Here is a table of points, one per row:
[ -6 -10  22 -19 -15  45 -33 -40 -33  36  66  37  33  -5 -50 -15 -68 -34 -43
  27  20 -22 -15 -22  40   8  16 -32  -1  -9 -75  26]
[-46  36 -51 -51 -20 -42  51 -46  -6  -7   5 -42 -48 -31 -14 -15 -61  25  38
 -28  32 -26 -50  -6  42  23  22 -23 -18 -25  17 -28]
[ 39   5 -73  33  47 -32  27  33  19 -26  -2  -1 -17  66 -21  39  -4  91   5
   4  56  36   7   6  -6  25  19  22 -18  18 -50  55]
[ 24  49  38  22  40 -27 -35  76 -20  13  17   0  33 -11   2 -32  81  10  43
 -38  35 -10 -46  -3   4  30  -8  -9 -16 -59   9 -25]
[ 14 -18 -23  71 -21 -17 -23  16  22  17   7  20   4 -17 -18  -9  42  22  37
  20  -6  72 -31  32 -12  25  26 -73  19  33 -15 -12]
[-53 -24  47 -17 -28  23  50 -42   8 -25  -1  30  22  -6 -28  -4  83 -23 -49
 -27 -14  38 -16  22 -19   7  38 -25  13 -39  19 -50]
[ -8 -29   2 -49 -37  48 -47  31  36   4  35  42   3 -20  -3  -2  45  15  57
 -19 -47   4   7 -14 -34 -37  97   7 -58  37  48  -3]
[-11 -25  18 -43  33  49  31 -57  -2 -54  50 -45  45 -28  14 -24 -71  -8  13
  53  37   3 -62 -16  11 -31  23 -15 -72 -17   4  -1]
[-13 -57  12  36  65 -14 -37 -10  22 -10  -4 -11 -21  -1  23  48 -64 -29  -2
 -27 -45   9  23 -23   0   2  20  29  44  -2 -17 -96]
[ 24  27 -33  25  35  39  39  36  33 -23  37  25  18   7 -22 -49 -30  23  12
 -26 -60 -39  44 -22  21 -39  -4  13 -13  28  87 -47]
[ 71 -16  24  24 -34 -16   0 -50 -19  33 -39 -38  14  12 -17  -5  26 -10 -32
 -23 -45 -25 -14  19 -24   5  46 -12 -16  23 -88  23]
[ 41 -13  89 -35 -11 -18 -21  48  -1  10 -40   5  -6  23 -23   7 -14  60 -28
 -56 -16  46 -13  25  76 -17  71 -18   4  34 -13  34]
[ 15 -18  23 -54  10 -26 -33 -28  -1  29 -31 -38  19 -51 -32 -10  31  16 -36
 -12 -10  56 -32  28 -33 -11 -45 -22 -13  41   0 -27]
[-54  17 -33 -27 -17 -31 -24 -61 -24 -27  26 -20 -32  54  68 -11  51  -5  41
  25   7   8  49  22  58 -33 -17  -1 -38 -36  -2  16]
[ -4 -16 -13  47  36 -39 -31  20 -26  -4  -4  38 -17 -15  12  50 -47  27  48
 -25  27 -43 -30  -1 -45 -66 -11  29  32 -18  -5  73]
[-76 -27   5  -9  17 -46  47  10 -20  38  29  19 -36 -20 -16 -18  63 -11 -37
 -29 -53 -56 -11 -44 -20  41 -35 -27 -50 -11  14  33]
[-26  -9 -12 -25  36 -47  41   8 -51 -11 -49  24 -25 -15 -41  11   5  -4  24
 -16  48  23  33 -37 -33  54  20  -9  30 -38  20 -35]
[-65  37  56  40  62  38 -11 -60  -4 -34 -28  13 -19  54 -44  49 -17 -27  20
  33 -24 -27  -6  22 -57 -32 -41  25  20 -22 -27 -15]
[-41 -22  47   2 -41  38 -19  27  50  51   7 -50  28  68 -40 -20  -3 -20  33
  50  57  20  70  48  -7 -36 -30 -25 -32   1  20   6]
[-22  -8 -79   5 -45 -29 -24 -74 -31 -12 -27 -34  -9 -11  16  15  -8 -32 -46
 -28  28  41 -31 -42  -9 -28 -44 -19 -22  44  67 -22]
[-20 -38  66  24  -7  26 -20 -94   9  38  21  41 -45 -22   6 -35 -67 -26 -34
  40  75 -14  -5 -26  20  65  21  21 -46  -6  36  39]
[ 22  42 -20  23 -19 -35 -13  31 -74  29  49   8   9 -20 -13  -8  12  -6 -44
  12 -62  61  -7  52 -25  35  -5  10 -20 -28  -6 -25]
[ 70  34  43   4 -75 -29 -16 -38  71  15  41  16  19 -16 -16  14  30 -20  16
 -21 -19  28 -14   2 -27  48  19  -1   9 -37 -19 -18]
[ 22  10 -99  14  29 -17 -28 -13 -27 -25 -28  29 -18   4 -32  -9   1  -5 -69
  41  18 -53  -4   8  50  22   9  60  68 -24  42 -10]
[-31  22  52  -3 -17 -10  16 -54  -8 -55 -35 -45 -23  48  57 -20 -35  51 -45
 -20 -63   3 -32 -36   8 -12 -16 -18  52 -28  15  41]
[ 32  36  21  53  -1 -30 -21 -16  42  25  42   2  24 -16  -2 -40 -19  27 -14
   7 -25  18 -18  15 -29  55  36  40  22 -27 -40 -29]
[-23  -2 -34   9 -37 -30  -8 -30  18 -21 -41 -30 -33 -27  68  21 -71 -33 -39
 -44  -7  43 -18 -31  31 -16   9  27 -74 -19   2  24]
[ 22 -18  49  37 -17  67   5  63 -54  32 -26  21 -65  -1  24 -30  32  10 -34
   0  35 -16 -27  21 -23 -30  41 -24  20 -30 -16  38]
[ 16  -9  10  45  19 -12 -26  33 -21 -24 -59 -37  42 -29  17  52   2  -3  19
   2 -40  -5  36 -17 -10 -13   1  30   9  61 -72 -50]
[-46  63  11  46 -41 -25  -5  31 -33  34  26  38  34  -4  70  -9  15 -55 -12
  16 -49  42 -21 -17 -35  32  25  44  22  -8  -2 -23]
[  7  26 -48  19  56   2 -21  25  73 -17  -9  -7 -35 -37  32  45  34 -43 -31
 -30  28   5  42 -24 -12 -27  22   7  26 -34  -9  17]
[ 71 -29 -18 -38  60 -25  45 -33   7 -16 -34   5 -39  31  16 -39  63 -63  38
  29 -79  15  22  52  -3 -16   5  29  -5  44 -34  32]
[-11  28  28 -39   9 -42  -9  23   0 -14   8 -24 -46  14  77 -15 -40 -63   9
  46   1 -16  12  38  13 -18 -24 -54  55  45  52  41]
[109 -15 -28  25  -1  22 -21 -29 -16 -20 -26  23 -14  49 -17  21 -38 -29  29
 -52   7 -38  27  48 -25   9 -59  28  11 -49  44  23]
[-21   8   0  42  17  32 -11 -22 -36  34  31 -72  41   3 -25 -14  27 -31  30
 -53 -29  37   1 -28 -11  13  64 -29 -24  30  57   8]
[-12 -24  16 -33  -8 -14 -12  27  12  45 -78  32  41  35 -15  11  -1  20 -20
  63 -10 -39 -39  -6  35  19  28 -35  18 -44  -8  34]
[ 30  66  20  21 -12  33  -2 -42  19  38   9   2 -50 -10 -22   3  -6  24  31
  85 -44 -11 -33 -43  55 -18  -3 -30 -61 -28  21 -40]
[ 20  16  37  47   3  24 -14  21  11 -37 -19  47  -1 -52 -13  33  10 -58  30
   6  34  -5  29   9  66 -24 -72  28  16  62  46  41]
[ 49  -6  18 -46 -34  10  66   8  -9  51  38 -34  24 -17  19  -1  24  24   7
 -10  20 -21 -20  -4 -21 -17  21  -6  29  35  26 -18]
[-28 -37 -39  30  26  26  66  18  -4 -15  44 -25   7 -20 -30  41 -21 -60  12
  48 -35 -48  29  -7  35  16  44  20  17 -27   6  48]
[ 29 -46  25  45 -35 -35 -13   1  32  28  32 -21  -5 -24  49 -29  43 -19 -40
  11  11  15 -19 -40 -16 -70 -35  22 -48  -8 -53 -27]
[-42   3 -40 -55 -28 -28 -32 -86  30 -17  -6 -28  49  19  43 -22  -4 -14  39
  31   5 -61  40  30  19   7  20 -28  47  41  -6  16]
[ 21  54 -53 -16  39  51 -33  -2  11  -6 -54 -37 -26 -46  10  39 -13  -3  18
 -12  17  15  35 -38 -50 -31  21  21 -12 -18  -9  17]
[-20   0  -8  15  61  32  44 -17 -20   2   6  17 -44 -20  39  19   2  59  29
 -28  14  16  35  14 -17  62 -40  22   1 -27  51 -40]
[ -9 -30  25 -19 -61  26 -30  20 -63 -13  30  12  29 -23  -3  14  55  63 -33
   0 -16 -20   4  28 -14  16  65 -14 -25 -29  35 -26]
[ 18 -15 -36  36 -19  -6 -11   0  -1  -5 -47  28  51  34  96 -20  49  14 -34
 -16  50 -15 -27  13 -32   9 -13 -37 -40   3  26  57]
[-54   3  19   1  -8 -15  -8  63  82  34 -33 -49  23 -45 -49 -14 -16  20 -47
  23  31  14 -31  47  36 -45   3  13 -24  36  35  17]
[-11   1 -30 -46   8  42 -39  65  16 -18   1 -49 -32  60 -21   0 -21 -71  11
  35 -18 -34  19 -24  11  16 -50  39  -1 -27 -40  20]
[-18 -18 -33  19  25 -36  26  29  -2 -14 -13  29  39  43   2   5 -24  45  22
 -10  18 -23  15  35 -34 -17  -1  41  23  25 -24  21]
[-24   6  49 -24 -40 -43 -18 -29   5 -48 -14 -39 -36  26   5 -26   5 -11  36
  54 -36  -7  22 -12  13 -32 -11  -7  52 -19  36  34]
[ 74  -6  35 -22 -24 -30 -15  76  -5  10  -7  16   0  55 -12   6 -20 -26 -46
 -10  31 -46 -23  41 -36  16  25 -29 -71  17  -5  -1]
[  5 -10 -48 -17 -40  42  47  53  18 -20 -41  27   1 -35 -10  -6 -34  40  26
  -4 -11  21  30 -29 -32  19 -32  17  14 -15  17 -15]
[ -2 -17  45 -53   5 -24 -19 -39 -15  44 -33  44  35  -3  12 -12  20  42 -23
  -5 -10   5 -15  19  46  17  18  33  12  28  47  39]
[ 57 -16   9 -53  45 -43  25  42 -22 -47  66  27  14   8 -11 -14   6  29   9
 -11  -3  17  31 -33 -12 -30 -50 -25   2  42 -30 -31]
[ -4   6 -13   5 -14  46 -41  -7  10  27  41  12 -47 -31 -17 -12  52  47 -42
  31 -70 -49 -22 -41  20  -2 -29 -34  15 -13  22 -24]
[ -69   40   36   24  -44  -27  -10   13   27   12   21   29    9  -19  -39
  -33   55  -56   44  -34   47   37  -34    5    3   23   11   58  -11   -9
 -122  -43]
Along one direction, these points spread out more than along any other. Take the direction at right angles to it along which they spread out most. Go by this last direction. How many in every 100 of the points above lie lower along it than each point below? Round to a whole number. More than half of the points above lie lower than the first one.
[ 19 -25 -43 -28  12 -14  32  37  20 -12  36  30  35 -40 -41 -41 -72  41  19
 -28 -36  20  45 -24 -16 -14 -60 -52  11 -53 -73   5] 14
[ 23  15  -3  -8  16  -7  53   8   8 -41 -50  41  16  -7 -10 -41  -2   5  18
   9  48  15  44 -35 -27  -4  54 -38   5  52 -33 -33] 20
[-39   7  51  -5  14   0 -21   7 -29  37 -32  -2  42  11   2  -8   1  20 -27
   3 -37 -28   3  33  44   7   9 -18 -55 -24  18  12] 79
[ 43   2  33 -13  39 -23  44  13  21 -23  17 -12  41  18   7  -5  -3  22  15
 -20  70  15  20 -46  -8 -14 -19 -30  36  29   4 -43] 29
[-11  13  20  43  -3  22  14 -44   7 -43  62  12 -31 -17 -39  61  -2  42  20
 -25  14 -49  15 -18  -4  75 -46  21  -7   8  46  11] 55
[ 36  -3 -29  24   5  41 -15 -25 -48   8 -21   8 -39 -29  27  37 -36 -51  -1
 -18  77   1  38   2  -9 -37 -22   8  16 -18 -58 -63] 20
[  4 -13  -9 -23  10  29  61   7 -68 -17  29 -35  35 -24 -32  62   2  -7  18
  51  36  15  29 -20  60  26 -24  46  -7 -25  -9  27] 55
[-30  22 -71  -4 -45 -12 -25  24 -34 -30 -36 -34 -34  43  28 -36 -63  16   5
 -25  12 -38 -44  58  46 -10  -9 -34   9  37   7 -20] 66
[-32  -5  -8 -35  18  57  -5  14  -4  11 -13 -51 -46  44 -15   1  24  30   6
  29  41  23  23  -5 -24  -5 -18  48 103  32 -28  42] 38
[-18 -27 -70 -10  22  62   2  46  25 -22  14  27  39 -16  25  41  -8 -48  19
 -15 -15  49 -38  28   4  59 -86   7   9  19 -42  13] 14
[-25   6  -5 -40 -23  26  65 -16  65  66  35  36  22  51 -12   8  13  24 -39
 -32 -53  -1 -32  13 -17 -57 -14 -11   3  43  30 -45] 66
